One vector is turned by the same rotation once a step. Each row is the vector after some number of steps, and that number follows the row.
The counts run from 0 to 675.
[139 142  83 149 137 129 107 127 125 112 123 116 148 168 118 131 139 148
 151 143 127  86 135 118 127 117 154 142 153  82 121 138  91  70  63 104
 135 167 148 153 131 133  99 118  78 167  84 115 125 135 102 105 131 115
 113  83 116  95  91 120 162 137 152 116  76  99  88 104 150 129 114 112
 154 142 108 157 170 129 180] -> 117
[103 121 126 146 132 119 163 110 104  88 147 158 150 177 136 145 146 144
 124 147 136  83 144  98  80 141 113 109 139 141 117 126  85  87  68 143
 121 177 126 137 127 118 169 145  96 143  87 147 155 170 123 154 139  86
  65 153  80 109 110 133 140 121 189 138 133 112 135 122 162 123 112 127
 161 162 113 138 144 147 148] -> 62
[147 167 121 155 139 147 125 149 108 118 138 154 147 173 108 146 174 126
 137 162 110  54 145 119 119 140 140 140 146  79 105 142  80  63  74  91
 136 178 140 130 163  97 118 140 131 181 109 163 144 125 119 104 126 134
 117 117  96 150 116 127 193 129 143 103 104 139  99 123 154 132 127 122
 136 128 122  98 178 138 137] -> 555
[152 130 151 144 104 130 174 140  83 131 138 126 137 155 117 161 159 134
 132 143 128  33 141 126 133 117 133 114 168 129 123 152  95  73  93 129
 104 129 136 159 121 133 120 136  86 179 119 155 128 138 104 135 146 104
  82 141 131 134  76 126 154 102 153 123  99 163  95 135 117 125 166 117
 130 141 128 119 199 137 174] -> 1
[140 120 104 123 116 117 119 124 131  91 163 136 143 178 129 111 140 129
 146 175 132  89 153 136 113 119 132 111 161 117 112 128  78  90  79 117
 126 169 159 120 112 107 144 162  84 140 112 140 165 151 111 112 123  97
  85 134  68 112 121 119 165 135 174 139  68 119 111 128 160 121 133 132
 171 194 118 145 170 151 138] -> 578
[162 161 126 143 115  97 149 118 116  79 156 141 141 153  95 140 139 118
 141 159 160  81 113 112 121 176 113 103 127 134 108 133 139  89  79 139
 130 175 135 165 140 127 124 133  67 144  67 149 147 163 119 147 181  81
 105 150  98 104  81 139 117 128 170 104 115 128 119 139 133 123 121 121
 178 142 115 146 139 122 165] -> 600
[141 151 111 148 126 127 117  93 125  73 136 114 144 156 125 144 132 116
 148 134 138  93 162 158 111 150 143 142 176 115 115 136 103  89 100 138
 144 188 151 137 119 123  99 147  83 129  84 123 166 131 135 117 126 119
 106 146  71 123 103 125 141 146 172 106  96 115  86  93 180 126 152 113
 204 143 109 143 169 156 156] -> 491
[188 170 133 155 118 114 140 123 118  99 158 165 123 129  74 129 151 110
 149 158 145  53 125 119 119 177 111 113 150 110 113 126 116  99 106 127
 131 161 143 138 114 121 102 142  91 162  90 173 161 154 110 122 169 129
 104 135  76 131  93 129 141 138 179  81 109 149 110 129 151 125 146 129
 177 150 121 112 178 120 152] -> 387
[167 176 140 126 115 128 146 105 119 105 142 120 142 166 124 142 149 121
 136 148 154  90 120 131 125 128 129 111 160 104 115 119 116  82  97 138
 155 209 129 128 119 156  95 173  70 131  66 142 152 117 124 131 144 118
  94 114  93 122 116 135 129 149 146 111  91 103  99  84 144 126 153 107
 170 143 101 165 148 136 180] -> 497
[117 146 129 112 134 142 155 129 147 122 135 143 151 174 122 161 149 131
 136 170 140  57 142 133 106 129 130 115 208 145 115 125 112  95  91 137
 133 171 155 142 132 138 131 135  94 140  85 157 159 154 114 124 129 111
  79 140  95 119 115 127 142 129 193 108 153 147 136  83 164 121 157 114
 158 149 105 159 172 165 142] -> 276
[148 169 118 167 137 127 145 118 115 109 142 140 166 152  94 175 116 116
 135 137 141  71 147 105  99 157 133 122 149  91  94 118 125  97 118 114
 125 190 117 158 131 132 101 149 112 164  80 149 178 132 129 122 128 141
  94 146  71 138  90 136 151 120 155 104 116 164 105 115 161 120 183 131
 164 140 141 105 171 109 146] -> 175
[ 98 127 113 128 142 140 164 135 129 131 122 130 149 171 122 178 153 122
 136 129  99  63 151 107 103 107 135 123 170 118 113 125  67  71  87 139
 121 180 132 150 142 127 122 151 101 172  96 147 133 124  84  92 122 146
  85 122 118 126 130 129 155 117 159 112 115 128 134  61 148 130 121 138
 126 127 102 145 187 142 161] -> 638
[155 154 127 122 125 113 120 133 154  76 149 121 138 161 112 142 160  75
 148 169 131  80 142 128 159 139 137 126 141  90  88 137  91 104  73 120
 133 168 145 130 149 121 123 157  73 170 101 162 162 149  95 109 140 133
 111 141  85 111 109 146 132 148 152 114  95 139 131  85 143 131 115 142
 176 164 101 131 158 154 127] -> 36
[162 172 129 145 129 135 164 127 117 134 149 148 165 169 106 171 140 127
 131 149 150  66 126  94 109 132 138 106 151  86  97 114 112  91 118 120
 130 189 104 145 112 150  99 170 106 171  70 165 164 129 119 119 143 134
  94 119  81 136  97 140 152 124 151 106 118 157 125 106 156 117 178 128
 137 141 132 117 170 103 163] -> 178
[154 156 149 112 120 123 158 144 107 138 129 139 150 189 118 162 153 128
 124 183 149  51 143 101 133 109 133 107 167 119 118 133 114  82  84  98
 126 171 133 135 135 143 157 156 109 162 102 175 156 145 115 130 144 116
  56 131  91 113 111 129 162 132 144 145 100 150 126 125 125 129 177 116
 136 169 105 131 164 146 132] -> 363
[162 149  90 143 125 113 117 122 125  91 165 153 144 177 111 111 138 150
 150 184 158  95 125 119 116 160 121 127 126 116 125 117 109  87  73 100
 139 188 139 134 127 116 130 147  83 135  88 140 159 163 120 125 148  84
  99 122  72  99 104 125 157 148 167 122  85 100 111 141 157 125 116 124
 184 162 122 146 143 129 154] -> 586
[149 146 101 133 118 121 116 121 118 109 167 146 147 196 128 113 147 143
 147 175 129  96 140 136 115 114 130 110 149  93 103 124  86  75  76 102
 133 188 151 111 121 105 142 160  99 155  90 138 163 130 116 118 136 110
  97 113  69 115 129 111 173 147 155 141  66 115 105 133 154 129 134 127
 157 172 114 142 160 138 155] -> 574
[143 120 107 124 129 134 134 143 144 103 126 106 137 150 103 143 142 109
 163 161 119  64 136 137 141 123 150 121 187 106 104 134  95  89  77 127
 119 150 163 165 129 147  91 134  67 173 105 133 129 137  93  94 134 127
 118 124 128 115  93 119 141 127 161  84  97 138  94  75 153 117 128 122
 155 142 107 162 192 136 158] -> 111
[134 124 139 137 120 109 125 107 101  82  95 108 133 163 131 148 149 138
 116 134 117  82 159 122 135 112 135 128 140 104 111 144  95  66  69 131
 140 163 148 137 137 129 162 130  77 165  85 132 138 141 119 170 145  91
  65 128  95  96  85 134 126 142 152 146  69  91  98 134 129 130 135 109
 161 174  88 153 155 148 157] -> 136
[137 144  88 159 146 138 140 115 127 119 168 141 176 167 116 157 136 124
 153 148 141  58 133 121  90 143 135 143 162 106 108 132  90 115  92 107
 114 157 127 149 109 126  93 142  87 157 106 141 160 154 121 110 106 130
 107 138  76 131  95 131 178 130 168 111 129 158 103 100 189 110 147 114
 164 131 144 112 196 137 154] -> 188
[132 142 111 176 139 119 173 118  79 115 126 136 155 156 111 176 145 151
 122 125 137  76 137  63 103 145 125 153 113 107 122 143  98  78  74 102
 120 175  94 160 138 133 124 141  87 168  93 136 112 157 110 135 142 110
  59 122 111 106  85 142 156 133 136 133 105 104 109 120 133 120 125 115
 137 120 127 109 171 124 173] -> 527
[159 152 112 145 135 127 162 119 117  84 144 116 149 157 112 159 149 116
 145 152 164  96 129 100 126 160 125 154 138 124 125 126 117  98  76 111
 124 201 100 154 136 144  92 166  62 113  91 131 134 152 125 116 133 116
  83 140 101 106 107 142 138 156 143 109 107  98 108  66 163 115 126 106
 183 133 111 145 150 145 168] -> 508
[145 138 126 123 110 103 116 123 136  77 142 122 140 165 117 139 137  87
 148 151 113  81 150 142 146 105 131 115 149  96  79 143  74  98  89 134
 115 163 149 129 121 108 133 155  68 188  96 140 169 133  87 115 136 138
  98 150  74 112 106 136 128 137 150 136  65 150 115  99 132 130 124 141
 169 173 103 141 180 154 137] -> 33
[143 145 140 135 125 120 149 134 113 130 129 133 149 175 118 162 127 130
 122 174 137  49 153 117 114 100 130 104 166 116 115 128 110  81  87 105
 113 163 139 144 131 120 160 148 110 165 104 164 162 146 103 132 141 115
  51 150  76 109 100 118 158 131 149 155  91 157 113 136 124 136 189 114
 145 177 110 131 174 149 132] -> 364
[116 113 103 171 130 116 178 113  93  87 133 109 153 150 121 178 134 120
 126 122 137  86 151  82 108 141 122 161 130 136 124 141  94 111  74 116
 101 156  98 170 123 130 121 157  60 138 112 126 130 166 115 133 121 102
  56 158 105 105  88 138 139 137 160 132 105 119 110  82 153 117 121 126
 163 146 119 119 181 143 166] -> 519
[164 134 132 135 116 126 151 133 116 104 155 162 128 140  96 127 161 126
 142 159 145  49 142 112 117 151 116 129 167 139 134 133  87 100 114 131
 121 157 146 127  99 114 135 164  93 147 116 172 157 167 110  97 148 125
  73 141  82 120 105 122 158 134 193 114 105 142 136 113 146 110 143 140
 163 164 121 110 199 143 146] -> 382
[135 135 170 132 118 123 173 127  95  82 106 126 128 158 124 172 166 110
 101 142 134  62 163 104 137 146 132 119 154 133 118 130  99  74 101 139
 132 188 126 136 144 134 153 173 104 142 106 173 147 142 138 130 148 119
  49 165 106 126 103 142 130 124 163 122 109 127 134 101 136 124 146 141
 154 169 107 118 159 146 128] -> 154
[132 154 131 160 115 110 169 118 108  79 143 135 149 143 105 171 138 110
 133 117 132  64 130 119 117 172 118 109 144 144 105 144 113  77  95 159
 109 168 136 178 141 121 118 121  76 151  77 149 134 152 108 137 166 100
  94 178 112 116  84 141 112 109 185  96 145 149 120 121 133 128 132 128
 180 125 117 130 163 140 170] -> 612
[126 128 128 126 122 135 135 150 126 114 153 145 140 179 133 135 176 117
 138 180 113  57 153 142 127 110 143 120 167 102  99 133  52  72  81 114
 123 165 157 121 141 102 137 161 113 168 128 168 154 128 122  97 115 127
 104 125  93 152 121 118 176 133 159 124  86 136 109 102 157 133 133 141
 148 161 117 124 187 156 127] -> 563
[142 129 116 161 123 123 176 104  92 100 144 119 150 162 122 166 132 137
 122 123 151  95 139  90 102 124 120 143 128 134 134 130  97  94  77 121
 115 175 101 152 103 140 134 166  65 138  95 121 128 150 111 132 130 104
  39 133  98 105  94 134 142 143 146 149  90  94 107  91 146 120 125 116
 153 150 116 143 169 137 180] -> 515
[121 125 123 168 132 131 131 139 103 100 125 134 152 153 120 166 152 111
 129 144  95  49 159 129 110 133 144 131 150  97  93 153  74  82  82 118
 109 143 137 145 145  91 136 127 116 189 123 143 144 132 120 116 112 130
 100 154 103 148  97 128 174 114 150 110 103 167  95 127 157 135 135 139
 155 142 132  94 199 147 133] -> 550
[149 146 107 159 126 128 147 101 111 143 165 139 165 170 122 145 133 147
 152 148 132  67 115 115  92 102 117 117 155  89 110 134  89 107  88 119
 113 150 127 144  91 131 109 141  75 182  83 126 147 139  98 143 125 115
 107 107  81 127  95 121 157 131 143 133 100 137  91 122 155 130 164  98
 142 131 130 145 188 135 181] -> 195
[125 109 114 134 125 113 117 126 134  84 108  99 137 158 132 143 133 120
 141 142 107  77 151 145 147 102 142 137 169 103 113 146  86  85  67 133
 119 142 164 155 122 135 135 121  61 176 100 116 130 146 109 139 128 101
  94 129 108  91  78 125 136 137 165 132  73 118  85 102 145 125 127 114
 171 170  95 163 172 151 158] -> 124
[122 138  99 148 149 139 122 119 127 128 105 134 153 157 101 159 121 127
 141 156  94  81 143  98 103 104 140 110 165  81  91 116 112  72  67 111
 116 175 136 157 136 131 115 122 107 190  74 126 140 112  85 121 131 143
  94  96  93 108 113 118 150 144 134 114  86 123  95 102 152 138 142 110
 137 141 106 154 169 124 152] -> 648
[148 163 107 158 122 115 101 135 115  90 142 120 142 157 102 141 140 100
 150 133 112  62 156 150 139 143 145 139 136 100 101 158  85  82  82 114
 126 166 153 143 142  78 109 130  90 169 110 131 148 126  98  93 129 140
 111 147  90 128  97 121 159 139 142 112  73 148 102 122 133 145 123 137
 178 136 107 114 199 148 154] -> 22
[142 137 130 131 116 100 124 104 139  84 141 138 146 188 122 136 136 118
 130 149 122 104 144 113 124 111 124 103 123  91  86 127  82  98  75 134
 126 180 137 124 124 126 160 159  76 175  66 149 173 148  95 150 141 112
  82 134  59  98 106 139 123 141 153 152  88 117 125 114 135 130 124 136
 163 187 102 155 143 136 154] -> 45
[147 150 140 121 119 102 135 120 138  99 145 143 144 186 118 131 160 114
 132 167 131  87 123 102 147 114 122 104 128  90  91 117  87  92  73 129
 136 184 131 120 130 141 147 163  73 176  69 165 160 141  96 141 147 115
  89 119  71  97 112 144 124 143 153 143  82 114 133 105 127 124 119 136
 157 184  96 157 137 139 150] -> 44
